One turn moves each row of this set onto another row. After a few examples, where does it send each row asked below?
j427: [ 25.9 -11.4 -20.9  -0.1  -6.0 -20.8  -6.5 -16.2 -16.2   7.2  19.4 -12.6]
j13: [  0.1  -2.2 -14.4  25.8  39.8  -2.8   4.6 -10.3  21.1  15.3 -22.7  22.7]
j224: [ 16.7 -17.3  12.7   5.3   7.7  15.9   6.3 -11.4 -17.2  31.9   1.1  10.1]
j197: [-31.5  -1.0 -33.1   5.4  14.0   9.0   5.4  17.7  26.3  -4.7   1.5   9.3]
j286: [  3.9  27.3   6.7  19.6  -4.6 -34.4   0.0 -12.6  -0.9  -1.7 -31.8 -17.3]
j279: [ -6.3 -22.1   5.6 -10.8   9.8  13.1   5.8 -10.7 -12.6  40.7   0.1  -1.6]
j462: [  0.5   0.5  -8.5  29.9  23.6   5.7   3.6 -14.2  17.3  21.6 -29.4  24.3]
j102: [ 10.4 -30.9  11.2 -10.3  13.0   9.5  11.7 -20.0  -1.1  28.3  -5.7   5.9]
j936: [  6.2  -6.4 -12.8 -12.9 -12.3  -0.9  11.6  10.4  -4.3 -16.0  16.1  39.0]
j894: [-25.9  -0.1  10.2 -18.4  -4.0 -16.3  21.8  -2.7  21.0 -11.7 -15.4 -21.3]
j64: [ 18.3  15.9  -9.0  10.5  12.1 -21.9   4.7   9.0 -17.1  -8.3  -7.9  40.7]
j17: [ 11.9  -3.4 -18.2  10.7 -15.2 -17.2 -22.4 -15.9 -13.5  13.9  20.2 -13.5]
j113: [-10.4   7.7  -8.6  33.1  30.9   3.5   6.0 -12.4  14.5  29.4 -15.3  17.6]
j199: [-29.4  -0.4 -37.9  12.2   1.0  -1.0  -9.4   2.1  28.5  -0.6  10.4   3.1]
j505: [-19.9  -6.9 -41.7   4.0   8.7  -6.1   8.9   3.0  33.3 -15.0   8.6   2.8]
j574: [  3.2   2.0  25.6 -20.3  -2.7 -12.1  12.4   6.6 -16.5  -7.2 -20.2  29.8]
j910: [  8.8  21.5   3.7  14.6   7.0 -43.3   0.1 -14.1  -5.7  -2.9 -22.8 -18.4]
j979: [ -3.2  -7.0 -12.3  25.1  27.6  17.5  -8.3  -1.3  12.4  20.8 -12.5  30.0]
j441: [ -9.1   1.3  19.8 -19.1   7.1  -5.3  15.2   9.9  -1.0  -9.4 -22.8  39.3]
j283: [-19.9  -4.0 -48.9   6.8   5.3  -0.2  -2.5   8.8  25.9  -6.9  -0.7   7.4]
j867: [-30.3   3.2   0.2 -17.1 -10.1  -3.9  30.1   5.2  14.3  -4.5 -16.7 -21.4]
j696: [ -1.7  29.2   6.1  11.9 -11.4 -33.8  -9.5  -0.9  -9.7  -9.7 -16.1 -22.3]
j701: [  9.2 -25.3   3.6 -10.7   0.7  13.6  19.8 -13.5 -12.9  33.3  -6.0   0.2]
j851: [  4.6   2.5  -7.5 -16.6 -20.1 -12.5  12.1  10.6  -6.9 -25.0  15.7  27.5]
j157: [ -4.7  31.8   8.0  24.0   1.7 -31.9   5.4 -10.9  -5.8   9.6 -16.7 -22.2]
j756: [ 21.6  -1.2  -6.8  -1.0 -11.9 -16.1  -9.1  -2.7 -32.5  12.1  12.2 -18.0]
j937: [  4.3  26.5 -12.8   9.2  11.2 -28.1   9.7  15.2  -6.6 -21.3 -12.9  37.3]
j28: [-35.1  17.2   6.9  -1.9  -5.4  -9.3  21.5  10.9  20.6 -14.0 -13.5 -16.8]
j127: [-41.1   4.8   4.9 -16.7  -3.1  -9.9  15.9   4.0  11.4   4.6 -11.9 -25.3]
j29: [ 21.0  -4.1 -29.5   2.4 -14.0 -18.8 -15.9  -7.9 -20.4   8.8   8.7 -14.2]

j427 turns into j910
j851 turns into j937
Now these:
j29 turns into j286
j199 turns into j113
j197 turns into j979

